Rotation paths and how fast each direction turns (deg/step):
Each turn is a multiple of 5 degrees from 10 to 175, or 0.
Path 1:
13, -2, -6, 22, -5, -9, -4, -12, 9, 8, -6, -4, 8, -1, 20, -1, 0
7, -2, -21, 16, -3, -3, -2, -2, 2, -8, -4, -9, 8, -2, 24, 4, 3
10, -9, -9, 14, -8, -11, 16, -3, 5, -7, -5, 1, 4, 1, 23, -3, 3
4, -8, -13, 12, -13, -8, 1, -12, 6, -1, -8, 6, 14, -6, 15, 0, 14
3, -1, -5, 12, -15, -3, 6, -13, 5, -16, -6, -10, 8, -13, 15, 8, 5
8, -7, 5, 18, -17, -6, 5, -13, 7, -1, -3, -6, 13, -1, 18, 1, -5
1, -7, -13, 15, -18, -1, -9, -3, 3, -8, -1, -4, 17, 3, 20, 5, -1
3, -5, -7, 10, -18, -8, 10, 3, 6, -20, 2, 0, 9, 1, 19, 1, -3
5, -6, -3, 10, -22, -12, 2, -5, 11, -5, 2, 13, 15, -4, 10, -2, 4
2, 5, -6, 10, -19, -7, -6, -6, 9, -18, 1, -1, 14, -14, 8, 7, 3
12, 5, 8, 16, -18, -9, 2, -4, 11, -10, 3, -4, 11, -5, 12, 2, -12
8, 2, -7, 17, -15, -8, -15, 2, 8, -3, 5, 4, 18, 2, 12, 2, -7
11, 6, -13, 11, -10, -11, 1, 10, 7, -21, 7, 3, 8, -3, 14, 3, -4
16, 2, -2, 13, -13, -19, 6, 2, 10, -8, 3, 15, 9, -5, 10, -3, 0
13, 11, -10, 15, -10, -13, -12, -4, 6, -8, 0, 8, 13, -14, 5, 6, 7
20, 12, 1, 18, -5, -11, 2, -3, 3, -12, 0, -4, 5, -11, 12, 6, -7
19, 3, -5, 21, -7, -12, -6, 0, -1, 5, 0, 5, 11, 4, 15, 3, -6
15, 3, -20, 14, -3, -7, -3, 7, -5, -12, -2, 3, 8, -2, 16, 9, 3
21, 0, -6, 12, -7, -15, 16, 0, -1, -9, -4, 10, 2, -5, 16, 4, 2
15, 2, -9, 13, -12, -10, -4, -11, -3, 2, -9, 10, 10, -9, 11, 8, 11
15, 6, -6, 14, -10, -4, 2, -8, -5, -11, -8, -7, 3, -11, 16, 14, 1
18, -4, 2, 16, -15, -5, 4, -7, -4, 4, -6, 1, 5, 3, 21, 8, -7
9, -4, -17, 8, -17, -1, -5, 2, -7, -3, -6, 4, 9, 3, 21, 12, 3
10, -2, -6, 4, -20, -6, 14, 1, 0, -13, -6, 4, 0, -4, 21, 9, 3
11, -1, 1, 6, -26, -8, 0, -10, 5, 3, -8, 13, 7, -7, 15, 7, 7
5, 6, -5, 7, -23, 0, -8, -6, 4, -8, -6, -5, 3, -12, 17, 15, 2
12, 2, 4, 10, -23, -4, 2, 0, 7, -4, -1, -3, -1, 1, 23, 6, -11
6, 0, -10, 8, -23, -5, -12, 5, 9, 3, 0, 8, 8, 4, 21, 4, -2
Directions:
-1, -8, -1, 0, -1, 4, 6, -7, -9, 1, -6, -3, 1, 2, 4, 4, 4
20
8, 5, 2, -3, -4, 0, -1, 4, -9, 1, -1, 6, -3, 1, -2, 8, -1
10
6, 3, -1, -3, 2, 4, 3, -3, 10, -2, 0, -1, 3, 9, -3, 6, 4
0
Path 2:
7, -11, -2, -19, -5, -2, 11, 2, -15, 15, 6, -22, 2, 3, 9, 3, -13
7, -14, 19, 0, 8, 14, 2, 8, 1, -5, 19, -10, 17, -1, 5, 9, -13
-5, 2, 4, 2, -4, 9, 8, -10, -1, 2, 9, -8, 28, -18, 12, -11, 9
8, -15, 2, 16, 9, 3, 16, -9, -6, 21, -10, -2, 14, -8, -5, 1, 6
6, 6, 7, 4, -5, 12, 2, 1, -18, 27, 10, 13, -1, -11, 2, 12, -5
2, -16, -2, -18, -6, 0, 10, -16, -14, 11, 22, -2, 2, 8, 3, 6, 0
15, -12, -3, 2, 0, 18, 11, -4, -11, -17, 8, -3, 14, 0, 10, 13, -13
-6, 10, -4, 8, 1, 5, 25, 2, 7, 4, 16, -2, 20, -5, 18, 0, -2
5, -1, 5, 10, 5, 7, 25, -9, -6, 16, -3, -11, 5, -6, -10, -15, -13
15, 7, 12, -10, 4, 0, 3, 7, -14, 26, -3, -9, 9, -6, 6, 11, -10
10, -15, 21, -9, 1, 6, -1, -8, 1, 12, 25, -2, 7, 3, 7, -2, 1
9, -19, -4, 4, -11, 15, 1, -9, -12, -5, 2, -9, 18, -12, 15, -2, 4
-9, -12, -5, 19, 6, 5, 17, 6, -1, 12, 8, 2, 18, -7, 5, 15, 5
-8, 7, 3, 4, -2, 13, 17, -14, -18, 15, 10, 7, 4, -12, -14, -2, -10
15, 1, -3, -19, 5, -6, 17, -13, -16, 15, -1, -2, 10, 5, 1, 13, -5
23, -3, 13, 1, 3, 13, 9, -5, 2, 0, 19, 6, 3, 8, 15, 7, -12
3, -4, -5, 1, -14, 8, 16, -2, -2, 3, 13, -15, 9, -7, 25, -13, -4
-2, -18, 2, 15, 9, 6, 18, 10, -3, 12, -1, -19, 12, -5, -3, 3, -12
-6, 12, 17, -2, 3, 10, 1, 3, -12, 16, 11, -3, 17, -19, -6, 5, -6
10, -12, 10, -14, 6, -2, 7, -23, -6, 17, 7, -1, 15, -1, -2, -2, 11
26, -13, 3, 9, -3, 15, 0, -8, -11, 5, 1, 11, 7, -5, 15, 12, 2
-7, -7, -11, 9, -12, 5, 15, 1, -4, 14, 23, 4, 2, -2, 19, 5, 4
-6, -12, -8, 5, -2, 11, 22, -5, -17, 1, 7, -10, 4, -2, -12, 1, -19
1, 15, 5, -11, 11, 2, 15, 3, -10, 4, 5, -4, 23, -5, 2, 19, -14
15, 5, 17, -4, 9, 4, 17, -19, 8, 8, 15, 1, 12, 3, 5, -11, -2
24, -4, 1, 5, -8, 9, 7, -6, -9, 14, -9, -12, 6, -9, 21, -8, -1
-1, -18, 5, 11, 0, 5, 6, 16, 0, 25, 15, -9, 3, -2, 12, 8, -2
-12, -11, 8, -3, -7, 16, 0, -6, -19, 5, 16, -9, 11, -15, -9, -2, -7
Directions:
8, 7, 4, -2, 3, -3, 0, -6, 0, 9, -6, 6, -3, 1, -2, -1, 3
70
2, -5, 8, 1, -5, -2, 10, 0, -6, 3, 2, 3, 6, -3, 4, 1, -4
0
-2, -4, -4, -5, -5, -1, 3, -10, -3, -1, -2, -5, -1, -1, -3, -11, 2
130
-1, 1, 5, -12, 2, -1, -5, -1, -5, -1, 4, -2, 1, 2, -7, 5, -4
80
Path 3:
-6, -5, -14, -6, -4, 6, 0, -12, 6, 16, -9, 6, -11, -8, -9, -3, 26
-1, 12, -14, 10, 5, 6, -4, -7, 1, 23, -3, -3, 9, 13, -17, -15, -5
1, -2, -10, -16, -4, -3, -9, -8, 7, 23, 2, -6, -5, 0, -15, 13, 16
13, 3, -11, 11, -2, 9, -5, -13, 4, 16, -5, 8, 13, -3, -10, -19, 12
3, 13, -13, -3, 5, 1, -4, 2, 3, 20, -10, -6, -4, 1, -24, 15, 3
15, 2, 0, -2, -10, -7, -14, -11, 6, 13, 5, -5, 16, 2, -13, -10, 18
10, 10, -18, 7, 8, 5, -3, 6, 4, 13, -11, 1, -1, -20, -16, 4, 12
4, 13, 3, 1, -8, -8, -12, -3, 0, 5, -9, -13, 13, 10, -24, -6, 10
11, 4, -14, 4, 3, -8, -12, 8, 5, 13, 10, -8, 1, -18, -5, 3, 19
-3, 11, 0, 5, -4, 5, -5, 3, 0, -1, -22, -7, 10, -7, -18, -14, 18
-2, 16, -14, 8, 2, -17, -12, 8, 2, 9, 10, -20, -1, -2, -12, -1, 5
-6, -1, 3, -3, -5, 3, -10, 3, -2, 6, -9, -11, 5, -12, -3, -12, 33
-11, 15, -21, 15, 6, -5, 0, 7, 7, 3, -1, -9, -1, -7, -14, -16, 3
-18, 8, -2, -9, -6, -4, -14, -1, -9, 13, -4, -21, -1, 2, -5, 1, 19
-6, -4, -14, 10, 5, -2, 0, 1, 12, 10, 9, -5, -2, -7, -6, -26, 18
-25, 13, -17, -4, -1, 7, -3, 0, -7, 15, -15, -6, 1, 1, -10, -1, 9
-5, -3, -6, 2, 0, -6, -10, -12, 12, 17, 12, -15, -8, 10, -8, -17, 11
-12, 0, -19, -4, 2, 11, 5, 1, -5, 22, -4, 8, 2, -8, -5, -5, 21
-9, 4, -10, 3, 3, 3, -9, -15, 14, 15, -8, -10, 1, 12, -19, -13, -4
3, 2, -15, -5, -4, -3, -3, -8, -6, 27, 9, 1, -6, 2, -5, 5, 21
3, -3, -5, 1, 7, 15, -5, -6, 14, 19, -12, 2, 10, -1, -17, -17, 7
1, 15, -21, -2, -7, -10, -4, -11, 1, 17, -2, 1, -2, 4, -20, 11, 5
15, -2, 5, 0, 3, 9, -16, -7, 3, 23, -1, -8, 8, 0, -8, -9, 17
7, 9, -21, 3, 1, -4, 6, 4, 10, 9, -7, 8, 5, -8, -25, 3, 12
7, 15, -1, 2, -5, 0, -23, -9, -3, 13, -9, -15, 13, 2, -11, 0, 5
16, 2, -7, 5, 2, -8, 0, 7, 9, 10, 4, -4, -7, -11, -18, -1, 25
-3, 15, -8, 3, -2, 2, -10, 7, -4, 7, -14, -5, 26, -7, -14, -8, 8
4, 11, -8, 6, -1, -14, -15, -1, 11, 4, 0, -21, -13, -8, -15, 1, 13
Directions:
14, 4, 3, 1, -1, -2, -3, 2, 0, -2, -3, 1, 6, -3, -5, 6, 0
20
-1, 0, 8, -1, -4, 4, -4, -4, -4, -1, -5, -1, 10, 5, 2, -7, 2
170
Path 4:
7, 2, -14, -8, -10, 12, 2, 5, 11, -14, -3, 3, 6, -24, 3, -5, 8
3, 11, -1, 2, -2, 5, 5, 0, 5, -12, -9, -9, 18, -17, -6, 16, -8
6, 8, -13, -3, -10, 16, -1, 1, 14, -12, -2, 8, 3, -22, 4, -5, 4
5, 4, -3, -3, -4, 2, 9, 5, 3, -13, -12, -12, 19, -19, -4, 15, -6
5, 13, -10, 2, -9, 17, -1, -3, 15, -11, 1, 9, 5, -20, 0, 2, 2
7, -2, -5, -7, -6, 3, 8, 8, 5, -12, -13, -12, 17, -20, 1, 9, -3
1, 17, -5, 4, -7, 15, -2, -4, 11, -14, 4, 6, 7, -18, -6, 6, 0
9, -2, -8, -7, -6, 6, 7, 6, 9, -6, -16, -6, 14, -22, 7, 4, -2
0, 17, -4, 2, -7, 13, 1, -1, 7, -21, 4, 1, 8, -17, -8, 9, -1
11, -1, -10, -3, -5, 7, 3, 3, 15, -1, -13, -2, 14, -24, 7, 2, -1
-2, 12, -4, -1, -8, 11, 3, 3, 2, -26, 1, -4, 8, -16, -6, 9, -3
14, 5, -9, 0, -3, 8, 2, -2, 16, 2, -8, 3, 15, -24, 3, 4, 2
-4, 7, -6, -3, -11, 12, 5, 6, 3, -26, -6, -7, 7, -15, -1, 7, -6
13, 9, -7, -2, -2, 7, 0, -3, 14, 0, -2, 4, 17, -26, -6, 7, 6
-3, 5, -6, -1, -11, 12, 6, 6, 7, -21, -12, -5, 6, -16, 6, 4, -11
12, 11, -6, -5, -2, 5, 0, -1, 9, -7, 4, 1, 16, -25, -10, 8, 10
0, 6, -6, 3, -10, 13, 6, 2, 11, -14, -16, -3, 9, -16, 8, 7, -13
8, 7, -9, -8, -5, 5, 1, 4, 5, -15, 5, -1, 13, -23, -8, 4, 11
3, 9, -4, 7, -6, 12, 3, -2, 13, -6, -14, -2, 13, -17, 5, 10, -14
4, 4, -10, -10, -9, 9, 2, 7, 5, -19, 3, -1, 8, -23, -3, 1, 10
5, 10, -1, 7, -2, 7, 4, -4, 12, -4, -11, -4, 18, -18, -1, 15, -10
3, 5, -12, -8, -11, 13, 2, 6, 8, -19, -2, 3, 3, -22, 3, -3, 6
8, 10, -1, 1, 0, 3, 5, -1, 9, -6, -9, -8, 21, -20, -6, 16, -5
3, 8, -11, -1, -13, 17, 0, 1, 13, -16, -3, 6, 2, -20, 6, -3, 1
8, 4, -3, -5, -1, 1, 6, 4, 4, -10, -9, -11, 22, -21, -6, 13, -1
0, 14, -10, 4, -10, 18, -1, -2, 15, -14, -1, 8, 3, -18, 2, 2, -3
9, -1, -6, -9, -4, 1, 7, 7, 5, -10, -9, -10, 18, -24, -1, 8, 2
0, 17, -4, 6, -8, 16, 0, -4, 11, -15, -1, 4, 7, -17, -3, 8, -6
Directions:
7, -7, 1, 1, 0, 3, -2, 4, 0, -5, -1, 9, -1, 1, -1, 11, 0
0
-1, -8, -4, -5, -5, 1, 2, 6, -1, -4, -5, -2, -4, 0, 9, -7, 0
155
